Each row has a name. Each question is about the rows just above it.

<71>: [-25.5 -29.4  42.3  -6.7]
<88>: [89.4 69.4 42.3 -8.1]
<59>: [ 46.6 -29.4  42.3  -6.7]
Print row <59>. | [ 46.6 -29.4  42.3  -6.7]
Print row <71>. | [-25.5 -29.4  42.3  -6.7]
Print row <88>. | [89.4 69.4 42.3 -8.1]

<132>: [ 1.9 12.3 -7.4 -8.1 13.4]
<118>: [-1.7 -2.0 12.6 -4.1 16.8]
<92>: [ -8.3  13.8 -24.8   9.5 -29.6]
<137>: [-48.2  -4.5 -61.6  34.3   1.1]
<26>: [-59.6  -3.8 -75.0  42.1 -22.8]
Print row <132>. | [ 1.9 12.3 -7.4 -8.1 13.4]
Print row <137>. | [-48.2  -4.5 -61.6  34.3   1.1]
Print row <92>. | [ -8.3  13.8 -24.8   9.5 -29.6]
Print row <26>. | [-59.6  -3.8 -75.0  42.1 -22.8]

<43>: [-83.5 -87.3 -59.3  -9.3  42.9]
<2>: [-40.5  12.2  61.9  87.5  83.0]
<73>: [42.5 79.4 89.0 65.6 16.8]
<76>: [-87.1 -82.5 -45.5   7.2  56.2]
Print row <76>. | [-87.1 -82.5 -45.5   7.2  56.2]
Print row <73>. | [42.5 79.4 89.0 65.6 16.8]
Print row <43>. | [-83.5 -87.3 -59.3  -9.3  42.9]
Print row <2>. | [-40.5  12.2  61.9  87.5  83.0]

<83>: [10.7  1.8 37.9  9.8  0.0  0.1  6.5  9.2 16.9  5.5 10.6 16.7  1.6 17.0
  0.2  6.1  7.6  5.2  2.9  1.2 67.6  0.7  0.6  0.0  1.4 33.0  3.8]
<61>: [ 9.0  2.6 42.2 12.2  0.0  0.0  6.8 13.2 13.8  4.4  8.4 19.7  1.3 17.1
  0.0  5.1  6.6  7.8  4.2  1.1 56.1  1.1  0.8  0.1  2.2 28.1  5.6]
<134>: [ 5.0  1.6 23.6  7.0  0.1  0.1  4.3  8.2  8.3  2.9  5.3 12.5  0.7 10.5
  0.1  3.0  3.7  4.9  2.5  0.5 32.9  0.8  0.6  0.1  1.4 15.5  3.3]
<80>: [ 8.1  7.1 78.1 28.7  0.0  0.0 11.5 36.1 12.8  4.1  7.8 43.5  1.1 30.6
  0.0  4.5  5.8 21.5 11.2  1.1 50.4  2.5  2.0  0.0  5.6 25.1 15.3]
<120>: [10.7  2.6 45.3 12.8  0.0  0.3  8.1 13.8 16.5  6.2 10.5 22.5  1.4 20.1
  0.0  6.1  7.7  8.0  4.1  1.2 65.6  1.0  0.8  0.5  2.2 33.2  6.0]
<139>: [ 4.3  4.9 52.3 18.9  0.1  0.1  7.6 25.6  7.0  2.4  4.3 29.3  0.6 19.8
  0.1  2.5  3.1 14.8  7.3  0.5 26.8  1.7  1.5  0.0  3.9 13.6 10.4]
<62>: [14.6  0.5 33.5  6.0  0.1  0.1  6.4  2.0 22.9  7.8 14.1 12.2  1.9 17.3
  0.1  8.0 10.7  1.1  0.7  1.5 91.4  0.1  0.1  0.3  0.4 44.8  0.9]
Print row <80>. | [ 8.1  7.1 78.1 28.7  0.0  0.0 11.5 36.1 12.8  4.1  7.8 43.5  1.1 30.6
  0.0  4.5  5.8 21.5 11.2  1.1 50.4  2.5  2.0  0.0  5.6 25.1 15.3]
Print row <134>. | [ 5.0  1.6 23.6  7.0  0.1  0.1  4.3  8.2  8.3  2.9  5.3 12.5  0.7 10.5
  0.1  3.0  3.7  4.9  2.5  0.5 32.9  0.8  0.6  0.1  1.4 15.5  3.3]
Print row <139>. | [ 4.3  4.9 52.3 18.9  0.1  0.1  7.6 25.6  7.0  2.4  4.3 29.3  0.6 19.8
  0.1  2.5  3.1 14.8  7.3  0.5 26.8  1.7  1.5  0.0  3.9 13.6 10.4]
Print row <120>. | [10.7  2.6 45.3 12.8  0.0  0.3  8.1 13.8 16.5  6.2 10.5 22.5  1.4 20.1
  0.0  6.1  7.7  8.0  4.1  1.2 65.6  1.0  0.8  0.5  2.2 33.2  6.0]

<68>: [-17.5 -37.3 -37.3  -2.8 -48.0  28.0 -19.9  -5.1  23.2  -7.1 -10.7 -14.4
  -3.3   4.1  -4.4  -3.2 -14.5 -11.3  -3.2  -1.3  -1.3 -30.2 -10.3 -25.0
  13.9 -16.5 -17.0  -5.5  20.9  -1.9   0.6  -4.3   3.4   2.5  -1.8  10.9
  -2.5  -6.7  66.4  -4.5  -0.6  19.9   9.3  15.6 -40.0  27.5  -2.9 -32.3
  -6.5   5.5   6.4  10.4 -31.5  11.2   2.2  -4.2  44.7  10.8  25.4]
<16>: [-12.7 -16.3 -24.4 -12.2 -44.6   6.3 -31.4  12.7  22.1  -4.3 -25.7 -14.4
   9.0  -2.0  -4.7  -9.1 -14.5 -18.9  -9.1  -3.3  -2.7 -21.4 -11.3 -56.4
  16.8 -36.8 -54.8   5.3  35.3 -11.1  -4.5  18.8   5.1   7.3  -0.3   8.9
  -4.2  -4.5  49.9   1.9  -9.4  16.6   3.5  12.3 -43.3  19.0  -2.4 -39.5
  -6.5  -2.1   6.1  10.1 -18.3   9.4  -7.8  -4.8  34.1  14.4  20.5]
<95>: [ 26.6 -17.0 -62.7  12.6  22.2 -14.7  -4.2   6.1  -5.9   3.0  18.0 -14.4
 -29.1  -4.8  -4.5   4.6 -14.5 -10.8   4.6   0.1   9.1 -20.9   0.6   3.1
  -2.8 -11.1  -3.3  -3.6  -6.8  -5.7 -12.7  11.8  -0.3   4.1  -2.4  -7.2
  -4.1  21.9 -13.8  -5.2   7.9   6.7   5.2  10.8  -9.4   0.2   6.7  19.1
  -0.3  11.1  -3.1 -20.1 -15.7   4.3  17.5  10.3  19.0 -16.0   1.8]
Print row <16>. | [-12.7 -16.3 -24.4 -12.2 -44.6   6.3 -31.4  12.7  22.1  -4.3 -25.7 -14.4
   9.0  -2.0  -4.7  -9.1 -14.5 -18.9  -9.1  -3.3  -2.7 -21.4 -11.3 -56.4
  16.8 -36.8 -54.8   5.3  35.3 -11.1  -4.5  18.8   5.1   7.3  -0.3   8.9
  -4.2  -4.5  49.9   1.9  -9.4  16.6   3.5  12.3 -43.3  19.0  -2.4 -39.5
  -6.5  -2.1   6.1  10.1 -18.3   9.4  -7.8  -4.8  34.1  14.4  20.5]
Print row <68>. | [-17.5 -37.3 -37.3  -2.8 -48.0  28.0 -19.9  -5.1  23.2  -7.1 -10.7 -14.4
  -3.3   4.1  -4.4  -3.2 -14.5 -11.3  -3.2  -1.3  -1.3 -30.2 -10.3 -25.0
  13.9 -16.5 -17.0  -5.5  20.9  -1.9   0.6  -4.3   3.4   2.5  -1.8  10.9
  -2.5  -6.7  66.4  -4.5  -0.6  19.9   9.3  15.6 -40.0  27.5  -2.9 -32.3
  -6.5   5.5   6.4  10.4 -31.5  11.2   2.2  -4.2  44.7  10.8  25.4]

<107>: [ -6.1  -5.9  20.2 -27.8  40.9]
<31>: [-12.1  19.4  -2.7 -24.3 -43.9]
<19>: [  0.9  44.0  12.9  -0.9 -71.9]
<82>: [ 68.9  -3.2   6.5  39.0 -26.2]
Print row <82>. | [ 68.9  -3.2   6.5  39.0 -26.2]
Print row <19>. | [  0.9  44.0  12.9  -0.9 -71.9]

<109>: [-35.5 -35.4 -38.8 -32.4 -39.1  24.9  18.0 -34.9 -30.7 -41.6  58.0 -29.9
 -18.9  39.6  21.8  54.7  25.2 -34.7  36.4  60.7  15.3]
<123>: [ 11.3  -5.9 -12.1  -4.6 -24.2  30.3  36.0  29.4  20.4 -15.1 -42.6  25.6
 -16.8 -38.0  43.2 -26.1  35.0  11.8   5.7 -33.1  34.1]
<46>: [-50.9 -25.3  -2.4 -28.8 -24.6  19.9  62.6 -59.1 -58.8 -20.4  -9.9 -60.6
  38.9 -31.3  37.9   7.3  33.8 -54.2  12.5  11.6  41.0]
<129>: [-30.3 -64.6 -51.7 -52.3 -72.7  70.8  28.0 -20.7 -24.1 -61.3  30.0 -25.2
 -28.7  26.7  41.2  42.2  42.7 -22.6  46.4  46.5  44.5]
Print row <109>. | [-35.5 -35.4 -38.8 -32.4 -39.1  24.9  18.0 -34.9 -30.7 -41.6  58.0 -29.9
 -18.9  39.6  21.8  54.7  25.2 -34.7  36.4  60.7  15.3]
Print row <123>. | [ 11.3  -5.9 -12.1  -4.6 -24.2  30.3  36.0  29.4  20.4 -15.1 -42.6  25.6
 -16.8 -38.0  43.2 -26.1  35.0  11.8   5.7 -33.1  34.1]
Print row <129>. | [-30.3 -64.6 -51.7 -52.3 -72.7  70.8  28.0 -20.7 -24.1 -61.3  30.0 -25.2
 -28.7  26.7  41.2  42.2  42.7 -22.6  46.4  46.5  44.5]

